The rows below come in pairs that one turn or mirror swaps. Which row does each named row swap with?
Golu: 0.954 3.447 -1.062 -2.905 -3.313 -0.944 2.517 1.180 -1.255 1.934 -0.571
 3.078 2.264 -0.887 -0.570 3.183 -1.459
letu: 1.626 3.860 -2.866 -0.560 -1.739 -0.677 -0.918 0.702 0.195 -1.619 -0.245
 3.477 -2.973 -1.505 -4.224 3.811 -2.055
vadod: 1.216 3.656 -0.548 -1.332 -1.047 -0.947 -4.509 -0.504 1.825 1.275 -3.161
 2.940 -2.684 -1.002 -2.584 3.217 -2.320
zib: -0.393 0.962 0.109 -0.834 1.006 -2.091 -2.386 0.264 0.776 -0.283 -1.148
 2.521 2.375 4.519 -3.301 -1.231 -1.449
tik: 0.050 2.293 -0.116 -1.622 2.221 -1.046 -1.065 0.207 1.690 -0.379 -0.733
 2.221 3.050 3.314 -2.096 -1.343 -0.050
Paf: 2.363 3.301 -0.578 -1.369 0.557 -2.339 -0.755 -0.934 -0.096 1.739 -0.227
 2.050 -1.113 -3.496 -3.232 3.436 -2.594
ren: -1.318 2.548 2.511 1.667 -0.508 1.430 -2.163 1.694 -0.310 0.150 1.978
 2.645 1.308 -2.150 -1.846 -0.339 0.447
Luve: -0.098 2.836 0.551 -1.881 -1.051 -1.815 -2.937 0.641 -1.491 0.363 -2.711
 2.279 3.481 3.723 -2.957 -1.197 0.043
Mafod: -1.269 1.972 1.014 1.187 -1.263 1.797 -3.117 1.949 -0.069 -0.233 2.463
 0.585 -0.742 1.596 -4.273 0.719 -1.083
vek: 0.770 3.898 -3.931 -0.319 -4.059 -1.269 -3.098 1.094 0.733 0.182 -1.167
 4.166 -1.693 -0.907 -3.330 2.886 -0.847
dopib: 3.222 3.885 -1.502 -0.428 -1.242 -1.747 -1.919 0.226 -0.494 -0.948 0.149
 4.345 -2.323 -2.787 -3.293 2.006 -3.444
togi: 1.089 1.923 0.781 0.180 -0.744 -0.879 -2.647 0.895 2.033 0.107 -2.057
 0.669 3.565 3.984 -1.894 -1.076 -1.314
fopa: 0.620 5.398 -2.306 -1.149 -2.428 -1.407 -1.918 0.614 1.373 -1.895 -0.055
 3.227 -3.005 -0.513 -2.308 2.427 -3.474
Pek: 2.408 3.849 -1.416 -0.653 -0.849 -0.861 -2.407 1.045 -0.099 -0.785
 -1.665 3.083 -2.199 -1.816 -4.050 4.903 -2.594
tez: 0.880 -1.311 -0.945 -0.341 -3.071 -0.093 1.443 -0.262 0.388 0.173 -0.456
 3.291 -1.550 -0.151 0.219 2.918 -2.313
rodu: 0.111 1.637 0.268 -2.279 1.854 -3.108 -2.976 -0.030 -0.745 0.255 -0.300
 1.120 2.578 1.945 -2.586 -1.643 -2.694
Denel: 0.153 1.499 -1.554 -1.540 -1.926 0.045 2.632 0.886 -0.248 -0.236 -3.419
 3.980 1.470 0.331 -0.645 3.762 -1.405
bez: -0.009 1.404 -0.331 -1.050 0.229 -2.816 -3.607 0.358 0.721 0.292 -1.914
 3.326 2.864 3.258 -3.684 -1.630 -1.572
mal: -1.377 3.198 1.361 1.993 -0.302 1.781 -4.207 -0.189 -0.359 -0.026 0.791
 1.756 0.091 -0.244 -4.711 -0.066 -1.749
keta: -3.272 1.470 0.124 1.979 -1.507 1.018 -2.406 1.482 -0.229 -0.015 1.420
 0.160 1.443 -1.045 -2.231 -0.808 -1.599
nov: 2.357 2.139 1.180 -2.658 -1.798 -1.448 1.842 0.405 -0.224 1.153 -0.234
 4.423 1.852 -0.551 0.088 4.008 -0.969
Situ: 0.976 1.220 -1.691 -1.628 -3.070 0.834 1.209 0.946 -1.788 0.564 -1.109
 1.660 0.940 -0.857 1.558 3.150 -0.050
mez: 1.231 4.404 -2.204 -1.217 -3.240 -3.675 -1.975 2.045 0.752 -0.429 -0.822
 4.024 -2.148 -2.022 -3.172 2.343 -1.924
gusid: 1.095 -0.047 0.539 -1.718 -2.302 -3.286 1.799 0.693 -1.480 0.748 -1.331
 -0.413 0.832 0.587 -1.439 2.416 0.025
falez: 1.116 1.459 -0.683 -2.823 0.643 -0.997 -1.770 1.196 0.554 1.272 -1.531
 4.045 1.979 3.102 -2.339 -2.026 0.958
gaves: 0.599 3.387 -3.354 -0.071 -1.041 -1.925 -0.966 -0.991 0.377 -0.313
 -0.494 0.784 -1.153 -3.149 -4.786 0.915 0.508
Kes: 3.929 4.844 -1.632 -2.054 -2.432 -1.435 -2.969 2.552 0.663 0.144 -1.721
 2.122 -0.920 -1.812 -1.577 2.201 -2.554
bivu: -1.422 3.334 3.059 1.334 -1.459 0.782 -2.483 0.608 -0.763 -1.035 1.208
 2.944 0.830 -1.680 -4.114 -0.338 -0.062
Maf: 2.929 2.684 -2.641 -1.867 -0.501 -2.603 -2.855 0.122 -0.168 -1.679
 -0.807 3.642 -2.929 -1.947 -1.839 1.886 -1.177
dokam: -0.894 1.319 1.909 -0.606 0.575 -1.003 -1.548 0.093 0.079 0.283 -2.533
 2.380 3.265 3.709 -1.434 -0.988 -1.266
bem: 3.739 3.347 -3.677 -0.937 0.109 -0.731 -2.800 -0.997 1.617 1.061 -1.555
 1.661 -0.551 -1.264 -1.022 3.195 -1.522
dasut: 1.499 2.119 -1.918 -0.689 -3.547 -0.453 1.506 1.854 -0.889 0.897 -2.867
 2.494 2.409 0.554 1.174 2.379 -1.792
suv: 0.784 4.105 -0.508 -3.074 -2.448 -0.145 2.113 0.478 -0.036 0.182 -0.798
 2.203 1.400 1.259 1.030 3.159 -2.788
Sepi: 0.042 2.474 -0.168 -1.538 0.642 -2.195 -4.310 -2.002 2.084 -0.567 -0.826
 3.020 2.561 1.552 -2.760 -1.617 -0.694
gegap: -1.456 2.696 1.341 2.149 -0.164 2.141 -2.560 0.785 0.557 0.383 2.271
 0.802 1.782 0.077 -3.811 0.830 -0.930
vorim: -0.953 1.023 0.727 -2.113 -2.115 1.526 1.193 -1.220 0.539 2.049 -2.928
 3.906 0.277 -0.146 -0.023 2.864 -1.986
pes: 0.087 2.096 1.734 0.787 -1.676 2.253 -3.106 2.854 0.063 1.143 2.128
 2.272 -0.746 -0.793 -3.350 0.491 0.825
kase: 0.252 1.806 -0.932 -2.079 -0.116 -2.148 -3.962 0.953 -1.770 1.035 -1.564
 3.103 1.736 3.827 -2.849 -1.660 -0.644
fute: 1.936 2.051 -1.959 -0.075 -0.045 -2.657 -1.989 -0.664 0.311 -0.650
 -1.102 2.677 3.505 2.780 -1.652 -2.432 -1.484
bep: 0.828 1.740 1.346 3.002 -2.595 0.821 -2.314 0.794 -1.217 -0.251 3.024
 0.823 0.989 -0.493 -2.404 0.290 -2.071
bibek: -1.681 0.697 2.524 0.673 -3.357 1.551 -3.153 -0.018 -0.363 0.832 1.804
 0.628 1.740 0.961 -2.151 1.027 -1.066
zutu: 1.907 2.540 -1.261 -2.148 -1.748 -0.824 2.535 1.495 -0.021 -0.125 -2.347
 2.211 1.609 0.968 -0.002 4.383 -1.009
sufem: -1.362 2.068 2.363 1.947 -1.255 2.063 -2.431 1.181 -0.171 1.023 2.016
 1.610 2.596 -1.043 -3.566 0.647 -1.228
Tif: -1.257 0.601 -2.878 -0.284 -3.724 -2.170 1.013 1.077 0.158 1.664 -3.428
 1.883 -0.140 0.004 -0.724 2.423 -1.509
Pimov: 1.097 1.696 -1.186 -2.570 -4.063 0.605 2.406 1.062 -0.553 -0.054 -1.098
 4.582 0.258 -1.355 -0.535 0.801 -2.566
nos: 0.048 1.975 1.446 1.218 -1.258 2.067 -2.189 -0.961 0.709 -0.442 2.196
 2.246 0.809 0.338 -5.104 -0.976 -2.474

sufem pairs with -> bez
gusid pairs with -> gaves
falez pairs with -> pes
Pek pairs with -> Denel
Mafod pairs with -> tik
ren pairs with -> kase
suv pairs with -> fopa
mez pairs with -> Golu
nov pairs with -> vek

